Small tables with named rows and columns. After each table, cells are looked up by row and column.

pak
cols = zop, zomos, zil, lavirar, pogar, lololet, nef, kunepu, ludalak, muf
tipe: [-2.58, 8.86, 5.33, 4.15, 0.85, -4.57, 3.52, 1.10, -4.58, -6.29]
vom: [-1.79, -5.72, 1.40, -5.51, -6.33, 0.23, -5.79, -1.56, -7.51, -0.20]
seka: [6.51, -4.45, 5.28, -3.32, 1.57, 1.82, -2.77, -5.58, -3.56, -5.84]
nasinu: [-1.82, 1.99, 3.64, 7.51, -3.40, -6.11, 0.28, 7.48, 0.18, 6.28]
bosi: [1.42, -6.73, 2.38, 1.18, 5.94, -2.20, -0.74, 6.78, 4.09, -6.68]
zuri: [-6.83, -7.34, 4.19, 4.94, 3.59, -1.05, 4.32, 2.20, -6.17, 8.90]
vubesag: [8.53, 4.18, -4.49, 0.07, 1.92, -1.95, -2.25, -3.10, -6.66, -1.68]
pas: [6.84, 5.85, -6.81, -2.03, 5.42, -1.47, 5.13, -1.19, 3.12, 5.44]
bati: [8.53, -5.29, -2.72, -3.71, 8.70, -7.05, 1.44, 5.19, -2.60, -2.50]
veba: [8.91, 8.09, -5.52, -1.01, -6.63, 1.46, -2.21, -3.32, -1.75, 2.74]
zos: [-6.35, 4.01, 4.86, -0.26, -2.23, 0.13, 4.58, -3.55, 1.41, -0.40]
meb: [3.74, -5.62, 3.59, 7.24, 2.15, 0.22, 1.81, 1.32, -4.18, -4.92]

zos, lololet: 0.13
zuri, muf: 8.90
meb, muf: -4.92
pas, kunepu: -1.19
vom, nef: -5.79
tipe, zomos: 8.86
nasinu, nef: 0.28
zos, zomos: 4.01
veba, ludalak: -1.75
vom, muf: -0.20
zos, kunepu: -3.55
meb, kunepu: 1.32
seka, zil: 5.28
vubesag, zop: 8.53
tipe, lololet: -4.57
bati, lololet: -7.05
zos, lavirar: -0.26
vom, pogar: -6.33
veba, nef: -2.21

seso =
fields: kib, mifeg, sibavi, gulipo, nus, pezu, giz, gez, pizo
gub: [0.298, 0.199, 0.356, 0.219, 0.659, 0.242, 0.637, 0.208, 0.234]
lusas: [0.497, 0.211, 0.665, 0.343, 0.523, 0.257, 0.540, 0.644, 0.620]
regimab: [0.414, 0.384, 0.428, 0.381, 0.491, 0.379, 0.481, 0.384, 0.420]
nepe: [0.497, 0.756, 0.311, 0.609, 0.186, 0.668, 0.172, 0.460, 0.476]
duze: [0.488, 0.178, 0.626, 0.315, 0.574, 0.213, 0.579, 0.598, 0.582]
femizu: [0.430, 0.424, 0.421, 0.432, 0.423, 0.422, 0.424, 0.427, 0.427]
devana: [0.669, 0.545, 0.305, 0.644, 0.219, 0.338, 0.198, 0.586, 0.672]
pudoro: [0.356, 0.292, 0.320, 0.289, 0.577, 0.292, 0.556, 0.244, 0.292]
movo: [0.517, 0.199, 0.681, 0.362, 0.558, 0.241, 0.577, 0.655, 0.637]
duz: [0.421, 0.426, 0.426, 0.421, 0.426, 0.427, 0.424, 0.422, 0.422]
pav: [0.073, 0.276, 0.572, 0.112, 0.495, 0.500, 0.506, 0.249, 0.145]

What is the nus of movo in seso?
0.558
What is the gez of duz in seso?
0.422
What is the nus of pudoro in seso?
0.577
What is the pezu of pav in seso?
0.500
What is the sibavi of regimab in seso?
0.428
What is the pizo of pav in seso?
0.145
What is the kib of nepe in seso?
0.497
What is the giz of gub in seso?
0.637
What is the nus of lusas in seso?
0.523
What is the kib of pav in seso?
0.073

Table ren
fields: zudigek, val, dodale
taleb: [94, 181, 21]
tokabal: [84, 56, 55]
nifev: [126, 131, 133]
zel: [141, 169, 23]
vopomub: [32, 31, 21]
fosi: [60, 71, 35]
davinom: [76, 83, 139]
vofi: [87, 105, 20]
mag: [102, 192, 36]
getisi: [84, 139, 74]

fosi, dodale: 35
vopomub, zudigek: 32
fosi, zudigek: 60
vofi, val: 105
davinom, zudigek: 76
davinom, val: 83
tokabal, zudigek: 84
mag, zudigek: 102
Row with the largest zudigek: zel

mep:
columns: fil, sepo, tavu, zat, mituril, dep, zokola, nim
rok: [22.4, -6.6, 16.3, 1.2, -7.0, -1.7, 29.0, 30.7]
budad: [80.9, -43.5, 68.1, -10.9, -53.1, 20.6, -3.9, 53.5]
gir: [22.5, -15.0, 23.1, -24.2, 2.1, 25.0, 17.4, -1.1]
bek: [-58.2, 27.5, -33.0, -28.5, 51.3, 49.4, 42.6, -48.7]

mituril of budad = -53.1
zat of budad = -10.9
tavu of gir = 23.1
zokola of budad = -3.9
sepo of rok = -6.6
dep of gir = 25.0
fil of budad = 80.9
zat of gir = -24.2
dep of rok = -1.7
fil of gir = 22.5
zokola of gir = 17.4
tavu of budad = 68.1
nim of budad = 53.5
sepo of gir = -15.0
zat of bek = -28.5

velobe
         mekuzom  sivevif   fop
seg          -56     -355   269
rezo        -352      476   618
mogabas      541      215   702
med          727      606   820
zunir       -237      583  -457
nota        -280       61    89
difi        -497     -545  -462
bitu         -68      950   330
lokorib     -395      431   557
bobil       -495     -494  -336
dev         -140      303   700
vatodur      394      341   625
raluse       193      724   623
kom          217     -589   774

What is the fop of mogabas in velobe?
702
What is the fop of difi in velobe?
-462
What is the sivevif of lokorib in velobe?
431
What is the sivevif of dev in velobe?
303
What is the sivevif of nota in velobe?
61
What is the mekuzom of lokorib in velobe?
-395
What is the mekuzom of raluse in velobe?
193
What is the fop of seg in velobe?
269

mubefe =
|  | fep | fimaf | katubop | tev | robebek | nom | gokorin |
|---|---|---|---|---|---|---|---|
| puzis | 62 | 29 | 13 | 60 | 69 | 11 | 36 |
| zikage | 59 | 33 | 11 | 60 | 72 | 13 | 36 |
| lum | 56 | 36 | 9 | 59 | 76 | 14 | 35 |

lum, gokorin => 35
puzis, nom => 11
zikage, gokorin => 36
zikage, fep => 59
puzis, fimaf => 29
puzis, katubop => 13
zikage, katubop => 11
zikage, robebek => 72
lum, katubop => 9
puzis, tev => 60

Table nir
	vosif	som	togad	nis
safame	164	151	162	130
mar	167	196	66	141
fitir	34	178	109	157
foz	122	109	122	131
lag	151	133	137	142
radizo	236	228	65	165
zof	81	219	183	109
zozedod	155	127	133	144

som of lag: 133
nis of foz: 131
som of mar: 196
som of safame: 151
vosif of mar: 167
togad of lag: 137
togad of zozedod: 133
togad of radizo: 65
vosif of zozedod: 155
som of fitir: 178
som of foz: 109
som of radizo: 228
vosif of safame: 164
vosif of radizo: 236
som of zof: 219
togad of mar: 66

gokat.tsv
	vak	ponira	mol	sope	vefu
fek	75	31	54	42	17
vudonod	-20	53	51	14	-8
fopizi	-10	33	53	51	10
nevof	-16	35	54	46	-1
maru	-14	38	57	44	0
ligi	-18	49	75	35	3
nefeseg	25	44	24	48	59
zonufot	81	33	43	36	16
tubezok	54	27	-53	11	85
furure	7	55	76	50	-6

What is the mol of ligi in gokat? 75
What is the mol of tubezok in gokat? -53
What is the sope of vudonod in gokat? 14
What is the vak of nefeseg in gokat? 25
What is the vefu of nefeseg in gokat? 59
What is the mol of nevof in gokat? 54
What is the ponira of furure in gokat? 55
What is the mol of zonufot in gokat? 43
What is the sope of nevof in gokat? 46
What is the mol of nefeseg in gokat? 24
What is the vefu of fek in gokat? 17
Which row has the largest mol? furure

logi =
|  | dut | gidulet | lapiv |
|---|---|---|---|
| lod | 212 | 228 | 274 |
| gir | 278 | 469 | 482 |
| sunop | 250 | 847 | 301 |
| tekazup | 249 | 231 | 192 |
| dapesid | 294 | 474 | 488 |
| mib | 430 | 518 | 245 |
| liloza | 293 | 159 | 315 |
| lenili | 436 | 414 | 395 |
| ril | 356 | 203 | 119 |
| rofog | 281 | 121 | 382 |
| bog | 278 | 579 | 409 |

gidulet of rofog = 121
lapiv of lod = 274
dut of lod = 212
lapiv of liloza = 315
dut of mib = 430
dut of sunop = 250
dut of rofog = 281
dut of ril = 356
lapiv of rofog = 382
gidulet of bog = 579
gidulet of lod = 228
gidulet of lenili = 414
dut of lenili = 436
lapiv of dapesid = 488

